which system made each run
j_155, path 1 (8 x 18)
[[-12   5  -6  -4  -3  16  14  22 -14   6   4   8 -20  -6  21  -2   7 -13]
 [ -8 -17  -3 -17  12   0  -3   3 -20  -8 -14  16 -13 -22  -1  11  -2  -8]
 [  6 -21   8  16   4  -7  15 -14   1   5 -11  21  -2  -6 -22  -1 -12  -7]
 [-15   6  -7  21 -10 -22   7  -4  19  -8   9   3   1   0  -2  -3 -29  -2]
 [-18   8  -6  10 -14  12   7  11   9 -27   5  -2   8  15   7   1  12 -21]
 [  1  -8  -8 -14   9   8  -4   3   1 -39   3   5  -3  -6   5  -4  21  19]
 [ 13 -15   7 -18  10  -5 -17 -23  14   0 -12   4  11   8 -26  -8  10  -1]
 [ 11   9   1   9  -3  -6   5  -9  30  23  19  -3  -4  10  -7 -20  -8  18]]
j_866, path 2 (8 x 18)
[[-10   4 -10   8  -5   5  12   4  21 -11  13   7  -7   9  -2 -10  -5   2]
 [ -4   2   3   4  -9  10   0   3  -3 -13  -6  -4  13  14   3   1  17 -21]
 [ 14   2  -1  19  -2  -2  14  -7   7  -3   1   7   3  15  -3 -18   0  13]
 [ -7  -1   2  12  -6  -6   2  -4 -13  -4 -16   1  15   8  -7  13 -13 -21]
 [ 14   7   8  13  -3   4  13   2  -5  30   5  -3  -4   5   5  -7  -1   6]
 [-12  -7  -6   1   2 -14   4   2 -16  -3 -16  17 -10 -11   6  -2 -14 -20]
 [ 21  -4  17   2   2   4  -1   3 -16  14   1 -11   2 -13  11   4  20  11]
 [ -9  -5 -12   3   7 -18   4  -1  -2 -14   1  11 -11 -17   0   3 -28  15]]
j_396, path 3 (8 x 18)
[[-18   6 -13  -7  -1  -5  -6   5  24 -26  20  -3  -5  -6   3   1  -8  12]
 [-18  11 -10   5 -12   5   0   8  13 -32   8  -5   9  15   8  -2   8 -10]
 [ -3  19 -19   4  -3  -2   3  10  -3 -21   4  -2  -2  16  21 -18  -1  16]
 [  0  14 -12 -18   1   1 -18   1 -12 -15 -14 -10  13  22  10  -9  11  -3]
 [ 22  -2   1  -1   7  -2  -4  -5  -9 -20  -8   0   7   5   7 -15  22  23]
 [  8  -8   1 -10   4 -14 -12  -9  -6  -2 -22  13   0   2   5 -25  17 -18]
 [ 16 -11   7  16   4   7  19  -2 -27  -1 -19  15   1   3  -1  -3   8  -2]
 [  4  -6  -2 -10  12 -20  -6  -8 -21  18 -21  11  -8 -11  -3  -2 -21  -2]]
j_997, path 4 (8 x 18)
[[ 15   1   8  17  -5  11  12   0   6  -5  10  -5   7   9   0  -4  15  15]
 [ 11   0   5  -1   2 -13 -14 -15  14   1   3 -11  14   5 -13   1  -5  14]
 [  8   2   8  -5  -2 -13  -8  -5   6  30   1  -2  -6  -7   6 -15   2  -8]
 [ -9   8  -9 -27   1   7 -17   6   7  -2   3  -5  -4   5   9  -7  14  -9]
 [  9  -6   5 -12   8  24   4   7 -20   7  -5  -1  -3  -3  -2  14  15   5]
 [  1  -3 -10  -8  13   0   4  -1   4 -10   8   8 -11  -8  -7   2 -15  31]
 [ -9  -1   2   0   1 -16  -5  -1 -12  15  -7  -1  -1 -14  -3  17 -28 -10]
 [-16  11 -11   7  -9  -1  11  16   1  -3   9   5 -15  -3  24 -12  -3 -12]]
j_866, path 5 (8 x 18)
[[  3  10 -11   5   1  -8   0  -5 -12  -7 -15   1  10  20  -1  -7 -13   3]
 [  9   9   1  -1   0  -5  -6  -5 -13  19 -13  -8  10  15  -2  -1  -9  -2]
 [  3   2  -3  -5   5 -13  -3  -6  -6  24 -10   7  -7   0  -2 -10 -16  -5]
 [  5  -9   9 -13   5  -7 -10  -3 -10  19 -10   1  -4 -15   1   1   3 -12]
 [  7 -12   7  -7   9  -7  -2  -4   4   8   5   5 -12 -23  -3   0  -1  12]
 [ -9 -10   5 -11   3   1  -8   4   3  -7   7  -3  -3 -21  -4  20  -1  -1]
 [ -4   2  -1  -7   0  13   1   9  14  -4  22  -6  -9  -7   4   5   7  15]
 [-16   2 -12  -9  -1   7  -3   7   8 -27   5   3  -1   3   4   0   5  -4]]
j_746, path 6 (8 x 18)
[[ 17   2   3  -9   7  10  -7   1 -18  -3  -6 -11   8   4   5   4  17  17]
 [ -4   4  -3   6  -2 -21 -10 -10  -3  -6 -10  -8  16   6  -9  11 -26  -1]
 [ 19   3  12  20  -5  12  16   0  -4  17   4  -5   6  11  -1  -2   8   9]
 [ -7  11 -19  -9   7 -12  -2   1 -16   6 -13   8  -9   8   5  -9 -27   3]
 [  7  -4   4  10  -4  17   9   0  -8 -18 -11   3  14  19  -3  -2  24 -12]
 [ 13  -2  -6 -14  15 -19 -15 -13   0  -5  -4   0  -1  -6  -5  -7 -12  32]
 [ -7  -1   5  28 -14   3  16  -6  17  -4   3   3  14  18 -18   3  -9 -18]
 [ 14   6  -8 -15  13  12   7   5  -4  20   7   6 -22   1   7 -17   3  30]]
j_761, path 7 (8 x 18)
[[-13   9  -9 -14  -1  14  -1  15   1  -6  12  -5  -8  -2  11   6   3   2]
 [ -1   0  -1  -8   4  -4 -15  -3   0 -20   1 -13  13  -3  -5  17  -3  13]
 [  0   9   2  16 -12   3   4   0  18 -10  15 -11  11  13   0  -2   4   5]
 [ -4   3  -6   7   1 -15   2  -9   7   5   0   3   2   4 -13   2 -31   6]
 [ -1   9   3  -7  -6   3  -7  -2   3  26  -4  -7   6  16  -3  -4   2 -20]
 [ 15   0  -5 -16  13  -4  -6  -7  -1  13  -3   5 -10   0  -1 -16   0  22]
 [ 17 -10  15  12  -2   0   2  -8 -13  -1 -16   1  13   4  -2  -3  19 -12]
 [ -1  -3  -7  12   1   7  24   9  -3   0   5  19 -21  -5   9 -14  -2   7]]
j_761, path 8 (8 x 18)
[[  2  -7   0 -10   8  -8  -9  -7   1  -2  -2   1  -1 -10  -9   6  -9  10]
 [  4   1  11   7  -9   6   0   0   9   4   6  -8   8   5   1  -1  16 -10]
 [  2  -4  -4   4   6 -10   6  -3   3   3   4   8 -10 -11  -3  -3 -17  15]
 [ -2   0  10   3  -8   0  -4   0  -6  11  -7  -7   9   1   1   8   5 -25]
 [  2   5  -8 -10   6   0   1   6   3   6  10   3 -17  -7  11 -12  -1  18]
 [  6  -8  11   2  -1 -10 -11  -7 -14  -8 -15  -7  17  -5  -2  12   5 -10]
 [ -1  10  -6  10  -6   7  14  11  10  -2  16   3 -12   3  16 -17   7   8]
 [ -6  -8  -2  -2   5 -18  -8  -7 -15  -8 -16   3   6  -9  -8  15 -22  -5]]
j_746, path 9 (8 x 18)
[[ 10  -4   2  11  -1 -15  -2  -7 -11 -19 -15   4  10   1   7 -11   8  -2]
 [ 14  -3   4  15   0 -20   2 -12   8  -5  -2   5   3  -1  -1 -17  -2  11]
 [  1   1  -4  14  -4  -8  13  -5  13   5   1  13  -6   9  -1 -22  -8  -3]
 [  0   0 -10  -8   4   7   7   1   5  -2  -2  16 -13  10   2 -24  10  -2]
 [ -6  -8  -8 -16   6   1  -8  -7  12 -19  -5  11  -1   4  -9 -10   8  -4]
 [  4 -12   6  -5   3   4  -3 -10  25  -6  10   1   2  -3 -18   1   8   6]
 [ -8  -2  -1  -5   1   4   4   0  20  14  15   3 -10  -4 -13   5 -14   3]
 [-13   1  -4  -9  -1  23   9  12   2   7   9   3 -11   1  -1   8   3 -10]]
j_997, path 10 (8 x 18)
[[ -6   0   3  -2  -2  -5  -5   8 -10   0   1  -5  -3 -17  11  11  -2  -6]
 [ -3   3  -3   4  -2  -2   2  10  -8 -15   4  -2  -4  -9  16   1   3   6]
 [  4   1   1   7   0  -8  -2   0 -14 -14  -7  -6   9  -4   6   8  -2   6]
 [  8   1  -1  11   0 -15   2  -3  -6  -5  -5   4   0  -4   9 -12  -3   6]
 [ -1   2  -4  -2  -1 -15 -11  -5  -4  -9 -12   0   7   5   4  -8  -2 -10]
 [  5  -3   1   1   0   1   4   0  -9   0 -11   9  -2   4   6 -13  12 -10]
 [  0  -6  -6  -8   6   4  -2  -6   3 -16  -7   8   2   8  -9  -5   5   2]
 [  5 -13   6   1   5   1   5  -7  -3   8  -8  11  -2  -3 -13   2  -2  -5]]
j_259, path 11 (8 x 18)
[[  3  -4   0 -24  10 -14 -25  -9  -6   1 -12  -4   3  -8  -2   1   0   0]
 [ 14  -4  13 -12   4   0  -9  -4 -13  29  -9  -5   0  -7   0   2   8  -7]
 [ -3   0   1 -10   5   3   0   1  -4  29   3  -1  -9  -7 -10  14 -22   2]
 [ -8   3  -1   5  -2   8   8  12 -27   4  -8  -3   1  -3   5  21 -13  -9]
 [  3   7  -8  -5   7  11   3   9 -15 -11   5  -7  -1   0   6  13  -4  28]
 [ 13  -8  15  19  -3   4   7  -3  -3 -12   4  -9  15  -5  -7  18   6  13]
 [ 12  10  -1  22  -4   1  17  -3   7   9   8   0   2  16  -2 -12  -8  17]
 [ -9  -3  -7  18  -4 -18   6  -8   7 -19  -5   9   7   4  -8  -1 -23  -3]]
j_396, path 12 (8 x 18)
[[  4   9 -10  -5   2   1   0  -3  -3   7  -8   5  -1  21   1 -18  -2   0]
 [ 11  -1  -2 -10   8  11  -2  -6  -8   2 -10   2   6  14 -11  -1   5   9]
 [  9 -12   1 -11  10  -3  -5 -11   5  -2  -6  10  -3  -3 -12  -8   4   8]
 [ -1 -15   4   3   2   3   7  -7   2  -5  -8  15  -1   0 -13  -2   4 -14]
 [ -4  -5  -5  10   3  -3  15   0  -6   1  -6  15  -8  -2  -5  -1 -18   0]
 [ -9   1  -4  -2   1  -4  -3  -3  -8   1  -8  -1   6   3 -11  16 -22  -5]
 [  3  -2   3   9   0  -8  -2  -7   9  -9   7  -7   9  -3  -9  11 -12  16]
 [ -6   3   1   5  -8 -13  -6  -7  21  -1   6  -3   6   4  -3  -7  -5 -11]]
j_155, path 13 (8 x 18)
[[  9   4   1  -1  -1 -17  -6  -9  13  22   0   3  -5   3   3 -26  -2  -3]
 [-10  14  -6  -5  -7  -1   0   9   6  19   7   0 -13   4  16 -16  -1 -15]
 [-11  -1  -6 -16   3  13   3  15 -10   4   0   9 -18 -10  14  -2   9 -12]
 [ -1 -19   2 -12  11   2   4  -2 -10   4 -10  18 -14 -19  -9   5  -1  -6]
 [ -2 -13   5  13   0 -12  10 -10   9   8  -2  14  -4 -10 -17   2 -20  -7]
 [-17   4  -2  20 -13  -8  11   3  15  -7  10   2   1   0   0   3 -15 -12]
 [-14   1  -5   5  -7   8   4  10   4 -31   7   0   3   0   9   5  12  -8]
 [  5 -14   1 -10   7   3  -7  -6   3 -29  -4   5   4  -5  -5  -2  20   7]]
j_259, path 14 (8 x 18)
[[-15   6 -16  -1  -1  -5   1   4   6 -23   2   6  -3   6   5  -6  -9   1]
 [  4  -5   2  -2  -1  -3  -8  -1  -2 -23  -6   0   6  -2   9  -8  23  -4]
 [ 11  -4   6  -9   3   0  -6  -8  21   9   9   0  -3  -1  -5 -15  14   8]
 [ -7  -5   7   5  -7  -5   2  -5  13  17   0   4   0  -1  -9   0  -6 -26]
 [-15  13 -16 -13   0   2  -2  10  -6   6  -4   5 -11   7  11  -9  -9 -12]
 [ -8  -6  -2 -18   4  -1 -16   4  -7 -19  -3  -5   3 -14   4  15   7  -3]
 [ 16   1  12  -7   1  14  -4   4  -3  14   6 -12   2  -2   7   0  24   7]
 [ -4   0   7   5  -4   0   2  -4  20  18  16  -8   1  -4 -16  14 -16   3]]

runs to name
path 15 (2 x 18)
[[  3  -2   8  15  -7   5  10   3  12  -5  14  -2   0  -4   3  -1  10   4]
 [  3   0   8   3  -4  -6 -10  -6  11  -7   7 -13  14  -1  -5   9   3   4]]

j_997
path 16 (2 x 18)
[[  5  -5 -10   2   9   8  11 -10  -6  -9 -14  13   7  22 -25   2 -14  10]
 [  8  -3  -8   3   9  15  14  -5   0 -10  -2   9   3  17 -20   2  -7  24]]

j_746
path 17 (2 x 18)
[[ -8   0  -3   0  -3  -3   1  -5  16   3   2   6  -1   7  -9  -7  -7 -11]
 [  4  -3   1 -11   4  13   3   2   6   9   5   5  -8   2  -3  -7  12   1]]

j_746
path 18 (2 x 18)
[[  5  10   1   4  -6 -14 -10   0  -7  -2  -5 -12  10   3  13  -3   1  -1]
 [  7   3   1  -2   2 -19 -12  -6   3   5   1  -7   1  -7   5  -6  -7  12]]

j_259
path 19 (2 x 18)
[[-12   2  -3   0  -1  -6  -1   6  -2  -2   4  -2  -4 -11   3  13 -16  -1]
 [ -8   5   1   6  -6  -3  -3   4   3 -10   7 -11   8  -4   3  15  -7   0]]

j_396
path 20 (2 x 18)
[[  1  10   6  16 -13  -1   0   7 -19  -5 -11 -13  17  11  16   6   9 -19]
 [ 12   3  -5   5   5  -8   0   6 -23 -20  -9   0  -1  -5  22  -9   8  21]]

j_155
path 21 (2 x 18)
[[-10  12 -11 -11  -1   5  -6   6  -3  -2  -1  -5   1  11   4   1  -4  -4]
 [ -1   2   1  -9   0  -1 -14   0  -3 -11  -2 -12  11  -1   2  10   5   1]]

j_259
path 22 (2 x 18)
[[ 18   1   5  -6   7 -14 -10  -6  -1  13   3  -7  -4 -10   7  -9   0  23]
 [ -3   6  -6 -23   5 -17 -23  -1  -5   9  -6  -6  -4  -7  10  -6  -6  -2]]

j_997
path 23 (2 x 18)
[[ -4   1   3  14  -6 -10   7   5  -3   6   4   1  -6 -12  11   0  -8  -6]
 [ -1   3  -1   5  -3  -1   5   9  -9  -2  -1   3  -8  -6  18  -8   8  -5]]

j_746
path 24 (2 x 18)
[[  9 -14  11  -6   4  19   2  -4  13  -3   9   0   2  -2 -17   8  19   7]
 [ -2   2   5  10  -8  17  14  -1  15  15   8   1   3  18 -14   0   1 -11]]

j_259
path 25 (2 x 18)
[[  3 -13   5   4   2  -6   1  -3  -6 -13  -7   8   0 -12   1   1   6  -2]
 [-10  -2   0   7  -6   5   9   9   4  -7   7   5  -7  -6   8  -1   6 -12]]

j_761
path 26 (2 x 18)
[[ 11   5  11  19 -11 -14   0  -4  -3   8  -6  -5   9   4  12 -14   9 -13]
 [  1  13  -6   2  -4 -16  -5   7  -8  -4  -2  -3  -5  -3  28 -18   2   2]]

j_155
path 27 (2 x 18)
[[  6   5   6  33 -12  -6  18  -3  10   6   8  -1   5   9   0  -8  -8   2]
 [ -4  19  -7  -5  -4  -5  -4  -1   2  30  -2  -6   0  20   0  -9 -18  -9]]

j_396
path 28 (2 x 18)
[[  9   5  -2 -16   9   8  -7  -6  -7  22  -8  -5   4  14 -14   4  -9   9]
 [ -5  -2  -9 -21  10   1  -4  -4  -2  19 -10  11 -11   3 -12  -4 -14  -6]]

j_866
path 29 (2 x 18)
[[  5  -6  10   5  -3   4   5   4  -9   6  -3   1  -2  -8   8   0  14 -12]
 [  5  -8   2  12   3  -8  10  -1  -3  -9   0   9  -6 -12   2  -3  -4  11]]

j_866
path 30 (2 x 18)
[[  6   3   5  -2  -5   6  -7  -2  23 -11  15 -11   7   7   2  -9  23   6]
 [ -7   9  -5 -15  -1 -13 -17  -6  23  15  10  -8  -2   2  -4  -7 -12   0]]

j_746
path 31 (2 x 18)
[[  6   7   2 -12   0   7  -7   9   3   6  12  -9  -8  -7  17  -8  19   8]
 [  0  -1   3 -15   0  14  -4   9  -3   1   2  -2  -6  -4  12  -4  25  -9]]

j_396
path 32 (2 x 18)
[[ -9   8   0   8 -10  -6   2   8  12   1  15  -5  -6  -8  15  -5   0  -5]
 [ -1   7   5   2  -8   4  -8   6  -5 -10   2 -18  15   4   9  13  12  -6]]

j_997
path 33 (2 x 18)
[[-10 -13  -6  -5   8  23  18   0   9  -1   4  20 -13   2 -24   8  -9   2]
 [-10  -3  -5   3  -2  28  17   9  -9 -16  -7  10   3  17  -8   8   9 -17]]

j_259
